A hidden rule labels the rows of this table. It goes by one to three of the table's principal directions, not those with the most spread.
[1 -76 27 -45 -30 -35 -10 -20 -39 -30 4 26 30 -20 6 29 -39 -26 20 4 -54 17 57 -5 -22 -16 40 -44 -21 59] 1
[15 2 18 29 -16 37 -34 59 29 68 -22 -25 -1 1 1 -53 26 11 2 10 22 13 -2 26 -18 66 15 -46 -49 12] 1
[-1 48 8 42 13 15 -3 37 22 44 2 -28 -20 -6 20 -32 37 19 34 88 4 -32 -20 22 -4 32 -16 30 -14 -66] 3
[-2 -7 -21 -9 -2 -16 4 -35 8 -21 -14 26 -11 1 -1 2 4 -6 1 -17 -13 1 -10 -21 10 -21 17 12 11 -2] 1
[20 6 3 -28 22 9 13 15 14 -1 6 -76 9 3 -2 10 -5 16 -7 -44 52 20 -11 -22 6 8 -28 -11 13 -5] 3
[9 -19 26 -44 21 -12 26 10 -22 -28 32 -77 34 -10 7 51 -45 -1 3 -13 22 7 21 -16 -7 -1 -41 -19 19 7] 2
[-2 -6 -28 -28 5 -17 12 13 -31 -28 0 20 28 13 -13 44 -12 -11 -51 -83 25 22 7 13 33 -24 -5 12 9 21] 0
[-30 -23 40 5 1 -35 22 -26 -63 -69 48 54 30 -8 -14 52 -69 -44 36 73 -86 -42 47 24 -28 -57 -23 33 7 12] 2
[-21 -24 10 -3 -10 2 -3 -61 -1 -57 -11 32 2 5 -33 12 -42 -18 -3 -23 -45 0 13 -29 -18 -31 18 2 -3 35] 1
[5 -38 38 -56 29 -16 54 -38 -59 -97 68 -35 35 -9 -26 64 -105 -35 17 -35 -13 6 27 -30 -14 -65 -54 -2 55 40] 2
[11 14 19 11 44 -45 37 -29 1 -64 33 -35 22 10 -9 32 -61 -21 62 -1 -4 -59 -15 -25 -3 -40 -92 50 56 -19] 2
[-21 73 -13 84 17 30 -9 5 66 27 -35 20 -26 28 -22 -51 23 3 10 25 1 -46 -54 3 -11 29 -30 49 -10 -37] 2
[-23 -43 -3 -45 -6 -5 28 -29 -46 -60 18 46 12 -16 -16 42 -54 -43 -30 -18 -44 30 24 -11 -2 -34 34 -15 5 38] 0
[-12 8 8 -4 15 26 32 12 -22 -23 29 7 -13 -17 -14 -6 -24 -28 8 47 -26 7 -7 8 -3 -11 10 16 -3 -25] 1
[-44 24 -42 47 -12 20 -16 -30 66 2 -75 77 -23 22 -29 -29 14 -23 -40 -24 -34 -5 -39 -22 -10 28 43 14 -35 9] 0
[-9 44 22 50 35 53 21 36 56 17 4 -64 -30 -8 -16 -47 -10 -19 32 85 -4 -24 -50 -4 -26 54 -25 3 -21 -71] 1
[26 -1 0 -18 5 -12 -3 5 -2 7 7 -47 -4 -10 20 -5 21 25 24 -2 28 3 0 -6 21 -2 -4 6 10 -27] 1
[-33 57 -50 45 12 36 -5 -1 49 -7 -55 36 -13 36 -47 -14 18 -4 -66 -72 21 1 -50 -2 22 13 4 45 -22 -15] 1
[8 34 18 13 38 9 28 23 -17 -16 49 -65 9 4 -5 22 -25 7 8 12 37 -26 -12 13 10 -8 -75 26 36 -40] 1
[2 -29 -5 3 -65 24 -78 45 23 105 -63 27 -3 0 24 -42 83 37 -47 -4 9 48 33 34 -14 72 91 -79 -84 46] 2
[-2 -23 -24 -23 -5 -58 4 -38 7 -26 -23 33 12 3 16 31 -1 -13 10 -25 -19 -10 3 -26 9 -24 7 11 16 12] 2
[12 15 11 8 9 32 -6 72 23 55 -4 -57 16 9 -1 -10 11 8 -27 -16 52 18 -8 21 -14 57 -25 -41 -24 6] 2
[10 -68 43 -49 -24 -13 -1 -16 -67 -27 48 -3 24 -22 7 37 -43 -8 7 15 -29 22 63 9 -20 -30 14 -52 7 52] 1
[18 -22 1 -15 -7 -5 -10 14 19 18 -19 -15 11 3 2 -10 1 -3 2 -39 17 18 1 -11 -7 21 7 -36 -12 30] 2
[-16 -14 4 -33 13 31 29 -20 4 -22 17 -29 0 -1 -17 31 -42 -15 -52 -32 13 35 -5 -34 -22 4 -9 -45 24 31] 2
[-16 -53 11 -22 -54 -25 -38 15 -55 24 -6 72 33 -7 19 33 12 -2 -33 14 -41 21 73 46 -14 0 54 -42 -43 63] 2
[34 -39 42 -12 -6 -43 0 31 -44 12 49 -35 21 -31 46 8 -15 -3 71 72 -13 -27 37 29 -2 6 -22 -25 10 -12] 0
[-10 30 -24 31 -10 20 -14 6 20 44 -17 31 -34 0 14 -36 51 16 -15 34 2 -4 -23 13 10 20 26 10 -7 -29] 1
[13 -45 67 -55 28 -31 57 2 -105 -81 114 -49 43 -31 3 76 -100 -35 50 58 -31 -13 57 16 -16 -65 -64 -3 50 6] 1
[8 50 -38 30 10 5 -12 59 37 63 -31 -25 -10 8 26 -22 66 27 -21 -5 57 -9 -38 23 35 52 -9 18 -13 -55] 1
[-19 43 -21 29 22 31 18 -20 54 -1 -24 6 -28 16 -24 -26 2 -9 -12 -8 5 -6 -51 -31 -10 10 -11 24 9 -19] 3
[0 -8 35 -10 5 44 15 11 -3 9 30 -28 -19 -17 -11 -23 -13 -11 15 63 -18 24 4 -2 -38 7 14 -32 -13 -3] 3
[-19 21 1 23 -3 38 -7 11 30 34 -15 2 -15 8 -10 -19 17 3 -28 23 1 8 -13 3 -25 30 10 -18 -21 -1] 3
[-9 5 2 -18 56 5 66 -82 24 -125 15 -36 -8 4 -58 17 -101 -47 33 -53 -20 -13 -46 -85 -6 -56 -46 47 53 -8] 1
[-35 54 -20 36 47 9 44 -56 42 -70 -5 14 -14 30 -49 16 -45 -30 -8 -23 -13 -38 -56 -42 -7 -37 -57 68 42 -28] 2
[15 22 -10 18 13 -10 -3 -3 14 4 2 -24 -9 8 8 -6 20 19 13 -6 27 -22 -20 0 21 -4 -28 23 21 -34] 1
[1 -23 -2 -27 -10 -9 0 11 -38 -8 12 11 17 -7 4 27 -6 -3 -24 -21 2 19 26 17 13 -10 14 -12 -3 19] 0
[25 15 -3 -29 65 -32 65 -22 -1 -72 52 -96 9 -3 3 50 -55 -11 30 -33 46 -27 -37 -44 29 -38 -94 35 85 -53] 0
[13 70 -10 72 18 79 -17 36 78 63 -28 -46 -50 17 -22 -96 45 27 0 -1 56 -6 -73 0 3 61 -13 6 -16 -48] 0
[34 19 18 31 13 23 -5 35 34 44 8 -55 -23 -7 10 -61 20 11 51 40 27 -15 -32 5 -5 38 -21 -13 -1 -39] 0
[-23 21 6 31 6 42 5 29 15 21 6 6 -14 5 -18 -9 3 -19 -31 46 -10 3 -15 24 -23 25 0 -16 -22 -18] 1
[-27 89 -25 88 9 14 -18 36 47 64 -33 22 -32 10 21 -43 73 27 10 90 0 -58 -42 36 13 45 -11 70 -23 -90] 2
[-33 51 -23 64 10 19 -5 -2 50 20 -24 31 -23 25 -15 -9 27 -7 -33 29 -6 -31 -41 10 -9 19 -17 22 -4 -38] 0
[-26 18 -23 15 13 -31 23 -56 10 -47 -9 65 -10 12 -12 16 -15 -25 14 8 -44 -33 -21 -24 0 -46 -10 57 28 -11] 2
[10 -49 32 -53 -9 -7 8 9 -48 -25 26 -15 36 -11 -7 32 -44 -12 1 -26 -7 33 48 1 -17 -18 5 -35 -7 56] 3
[4 80 -21 34 55 17 30 21 54 14 1 -76 -14 19 1 -6 14 21 -3 -13 70 -32 -66 -19 19 24 -81 48 40 -69] 3
[10 -14 27 13 -45 -10 -55 88 -49 99 13 -6 23 -22 62 -1 64 42 -3 86 9 -5 63 89 5 58 25 -41 -52 -8] 1
[6 22 -17 8 -4 -11 -14 15 5 21 -21 15 -1 9 6 -14 40 20 6 -9 14 -4 -4 13 17 -4 7 33 -13 -14] 3
[13 7 4 -3 5 31 11 -3 5 9 12 0 -25 -2 -13 -36 4 0 10 1 7 21 -16 -9 -8 -9 10 -6 9 4] 2
[1 31 13 23 39 6 49 -68 -6 -78 45 19 -34 0 -35 -25 -52 -26 72 35 -40 -41 -37 -34 -6 -76 -43 76 61 -33] 2
[-5 16 11 21 23 7 31 -39 -11 -42 43 9 -29 -8 -12 -8 -27 -19 37 60 -33 -30 -21 -9 -5 -41 -24 35 40 -40] 0
[29 -5 4 -1 -21 -1 -37 56 -7 58 -13 -27 7 -9 28 -28 50 35 13 3 33 12 17 35 20 36 22 -16 -36 -9] 1
[0 -53 36 -46 -4 -40 16 -36 -61 -78 33 6 32 -22 -5 43 -66 -24 48 13 -56 -5 53 -12 -8 -53 4 11 5 28] 2
[1 -42 14 -23 -24 -11 -14 -30 -24 -19 2 21 4 -12 3 5 -14 -2 11 1 -31 12 33 -7 -7 -17 34 -20 -8 32] 1
[-11 -27 0 -33 5 -25 23 -44 -26 -60 14 13 8 -12 -3 37 -41 -20 8 -7 -32 0 15 -26 4 -39 6 13 21 10] 1
[-19 30 -34 28 -11 7 -27 20 35 45 -44 17 -6 19 7 -2 56 21 -52 -12 22 0 -16 17 11 33 15 3 -25 -18] 1
[13 -95 -6 -80 -61 -39 -34 -33 -44 5 -20 51 23 -16 27 28 8 8 -28 -63 -19 62 68 -13 0 -16 85 -75 -16 98] 2
[-8 52 -36 31 -10 29 -36 71 39 86 -55 -3 -3 20 10 -27 84 40 -57 -21 55 16 -19 36 20 63 20 6 -51 -23] 3
[27 -34 26 -8 -33 -20 -48 35 -4 49 -21 -23 26 -6 27 -15 27 28 27 1 10 6 42 21 -7 36 21 -40 -43 30] 2
[15 -14 23 -5 -9 -40 -8 31 -39 28 33 -19 19 -20 51 23 13 16 36 69 -4 -27 37 35 4 8 -19 -6 7 -19] 1
[23 -10 16 -15 -2 -28 -13 35 -26 10 11 -42 32 -6 22 19 5 21 21 -7 26 -9 28 21 16 7 -21 1 -6 -2] 2
[-6 -10 5 -3 -11 -29 -8 -11 -21 1 10 4 10 -10 29 27 3 13 6 30 -12 -20 24 8 5 -2 -5 3 11 -5] 1
[-1 26 -2 23 5 17 -4 25 18 36 -2 -27 -11 -4 17 -16 22 17 -4 30 21 -11 -16 9 4 37 -11 -2 -2 -30] 1
[20 -25 50 0 -6 7 -13 25 -27 11 39 -42 27 3 -5 13 -26 5 7 7 13 0 35 28 -26 3 -36 -47 -1 32] 0
[12 68 -2 46 44 2 26 -11 32 -3 20 -41 -30 5 6 -32 9 17 59 47 22 -56 -53 -16 12 -10 -67 71 47 -77] 3
[2 11 -31 -14 30 -20 34 -47 19 -61 -9 0 0 13 -20 16 -37 -18 1 -82 16 -8 -38 -50 24 -34 -31 39 47 3] 1
[11 23 5 28 12 4 -11 -6 54 20 -23 -53 -11 6 7 -30 11 21 31 3 23 -26 -28 -26 -6 33 -27 4 3 -24] 1
[17 -5 27 6 -3 -16 -7 35 -25 20 24 -17 10 -14 23 -6 10 6 46 64 -9 -20 23 33 -2 5 -9 3 -11 -23] 2
[-15 -31 4 5 -40 18 -32 -42 2 -4 -31 68 -17 -3 -19 -33 2 -6 -5 -2 -51 20 19 -8 -20 -6 71 -21 -35 48] 1
[1 -15 -11 -34 10 -23 25 -46 -16 -50 11 12 0 -4 -4 24 -27 -11 7 -31 -10 6 0 -33 10 -45 -2 19 35 10] 3
[-21 18 -42 10 -36 -7 -42 28 -4 67 -43 52 -6 1 37 2 86 39 -57 11 11 12 15 39 30 31 57 7 -38 -14] 2
[-31 -15 21 -2 6 -19 28 -71 -41 -78 45 49 5 3 -22 51 -63 -31 5 33 -63 -27 23 -11 -25 -71 -26 23 42 19] 2
[-28 62 5 29 63 40 67 -1 10 -55 42 -22 -15 11 -47 12 -54 -39 -3 31 -4 -24 -51 -10 -13 -26 -69 57 36 -53] 3
[-8 -38 9 -25 -29 -7 -15 -12 -30 3 5 33 9 -7 7 20 1 -1 -21 7 -25 22 40 10 -13 -11 37 -35 -13 39] 2
[2 -13 13 -18 26 -38 32 -33 -14 -61 28 -26 21 -3 -1 45 -58 -21 31 -8 -11 -28 3 -27 -1 -34 -51 19 43 -1] 1
Here are more rows. What is the label of each one?
[4 -8 27 3 -13 45 -16 37 -6 38 11 -32 -5 -13 1 -26 3 10 -10 29 8 23 14 20 -18 41 19 -46 -31 10] -> 1
[-45 62 -45 44 19 46 12 -36 91 -2 -70 30 -42 19 -33 -44 9 -11 -28 -20 -8 -6 -73 -55 -9 33 19 40 -13 -22] -> 3
[-9 -1 -13 -14 -6 2 10 -37 -28 -25 13 48 -19 -5 -6 0 3 -1 -6 5 -23 11 4 -5 10 -45 27 24 17 2] -> 2
[36 -63 13 -71 -15 -34 -7 -21 -33 -20 12 -35 28 -8 13 32 -16 15 6 -69 23 36 41 -23 7 -28 9 -43 17 54] -> 2
[-20 71 -31 49 9 55 -9 41 82 80 -57 -18 -46 -1 13 -70 70 24 -11 51 23 -1 -60 -7 -2 82 27 18 -41 -63] -> 3
[-6 -1 11 6 9 -4 8 -24 32 -12 -11 -10 -4 0 -5 -7 -18 -12 29 21 -22 -14 -11 -31 -27 5 -8 -1 1 0] -> 3
[-44 55 -55 57 8 57 2 -27 74 8 -53 50 -50 25 -37 -38 23 -14 -71 -29 2 3 -73 -23 5 29 25 15 -6 -23] -> 0
[0 60 -23 48 21 3 -11 28 55 42 -27 -45 -10 19 13 -12 48 31 -10 5 50 -34 -42 6 19 41 -42 30 1 -62] -> 1
[-15 3 -13 0 4 34 7 -6 31 -15 -32 20 3 20 -45 -13 -27 -24 -39 -75 5 28 -21 -24 -15 10 11 -14 -16 47] -> 2
[-18 51 -12 22 32 52 33 22 30 23 17 -31 -19 12 -11 1 -5 -4 -54 0 42 5 -46 -5 -10 30 -44 -10 29 -22] -> 2
[42 -4 -33 -9 -25 -31 -50 55 46 96 -65 -28 8 4 53 -35 90 48 4 -50 66 17 -6 6 30 66 28 -30 -33 2] -> 2
[-3 -17 11 -15 -21 4 -9 -1 -10 27 1 22 -2 -6 12 -5 13 7 -3 25 -16 18 24 3 -24 3 27 -26 -11 30] -> 3
[6 1 -29 13 -38 -6 -49 -6 37 50 -72 43 -15 3 18 -54 61 32 8 -29 2 8 -4 -9 14 33 62 4 -40 19] -> 3
[-16 17 -44 23 -26 16 -34 15 39 59 -54 51 -24 15 7 -23 76 15 -59 -9 9 22 -18 18 9 32 56 -14 -37 -8] -> 1
[-17 -10 -22 -4 -29 22 -29 18 11 26 -48 47 2 11 -17 -11 30 -1 -59 -44 -3 43 9 13 -2 22 62 -25 -53 37] -> 2
[0 -21 -6 5 -42 0 -43 -16 -20 14 -23 67 -5 6 -6 -21 32 16 -12 -20 -22 17 29 21 6 -17 57 -5 -30 38] -> 1
[-48 -14 8 -34 11 -35 43 -62 -43 -79 27 39 21 -12 -1 77 -66 -30 -3 34 -65 -18 31 -29 -20 -53 -13 35 32 17] -> 3
[5 12 -33 -17 -3 44 -2 17 23 42 -15 -14 -23 7 -2 -15 39 19 -73 -58 58 53 -26 -7 14 26 25 -40 3 9] -> 1
[12 -36 13 -37 -32 -33 -19 45 -89 22 31 21 30 -28 42 31 21 17 3 36 -10 15 69 60 24 -11 33 -8 -21 10] -> 2
[-15 26 -34 33 -5 23 -23 42 43 42 -49 6 5 23 -10 -8 30 3 -67 -55 38 10 -27 17 14 58 6 -17 -33 2] -> 0
[-14 31 -9 44 20 46 15 -43 52 -31 -18 12 -38 12 -45 -51 -30 -22 8 -17 -13 -14 -58 -39 -9 2 -6 22 11 -10] -> 0
[17 10 -10 -10 13 -8 13 -27 27 -3 -6 -17 -26 -6 10 -27 17 9 42 12 4 -3 -27 -36 4 -14 3 22 21 -27] -> 3
[25 -33 19 -52 9 -19 20 1 -41 -34 37 -36 23 -10 -1 31 -30 -5 16 -26 11 21 26 -6 4 -36 -15 -12 20 19] -> 3
[-32 16 4 5 6 58 12 23 15 2 -13 7 6 13 -44 -2 -28 -22 -57 -29 1 32 -8 0 -29 26 7 -20 -32 35] -> 3
[12 16 -1 15 8 14 3 18 25 33 2 -20 -23 -4 10 -32 25 4 17 35 12 -2 -24 2 -4 21 -2 -7 1 -30] -> 2
[15 -81 32 -66 -32 -46 3 -59 -77 -58 32 55 17 -29 7 18 -44 -16 57 8 -69 19 68 -15 -12 -75 46 -8 11 67] -> 3
[-1 5 18 -6 15 31 22 18 -12 4 39 -25 2 3 -14 13 -21 -10 -26 8 17 16 -2 9 -21 -2 -29 -28 17 8] -> 2
[-42 15 -29 36 -11 -39 -8 -72 -7 -57 -27 118 -3 24 -23 21 -5 -18 -3 -5 -67 -44 1 -1 9 -62 12 76 7 4] -> 1
[10 -18 33 -26 9 -4 13 4 -12 -4 29 -55 17 -12 12 22 -28 4 19 21 6 2 20 -12 -22 4 -27 -25 13 10] -> 3
[-6 -18 -19 -18 -11 -23 2 -27 -4 -12 -13 32 -1 -5 12 13 0 -6 -8 -17 -15 5 4 -16 10 -10 23 -1 9 14] -> 1
[17 -77 37 -59 -24 -36 -8 12 -51 -15 22 -23 47 -22 19 46 -38 -11 12 -8 -16 23 66 8 -15 -1 14 -61 -15 56] -> 1
[-5 58 2 52 19 19 2 36 15 23 -1 -2 -7 11 -8 -30 14 7 21 35 9 -34 -25 26 2 16 -34 49 -9 -40] -> 3
[14 -67 41 -42 -24 -35 -7 -41 -50 -50 22 26 27 -8 -10 22 -45 -15 43 -7 -51 9 59 -8 -24 -56 18 -17 -1 64] -> 3
[2 60 -20 42 28 44 10 31 81 59 -26 -46 -39 9 3 -54 40 10 -4 21 44 -6 -70 -18 -7 60 -20 -2 1 -53] -> 2
[28 29 -24 -4 8 -27 -10 19 2 17 -15 -23 7 8 21 -8 42 40 18 -45 52 -10 -11 4 44 -6 -19 48 13 -26] -> 3
[-17 14 -12 4 3 -22 15 -26 -26 -44 -1 64 4 3 -15 7 -15 -15 21 -1 -39 -19 4 2 14 -48 4 67 6 0] -> 3
[-24 38 -51 31 -15 1 -21 -10 23 20 -56 79 -11 24 -7 -18 44 14 -41 -50 4 -4 -21 5 25 3 27 44 -13 9] -> 2
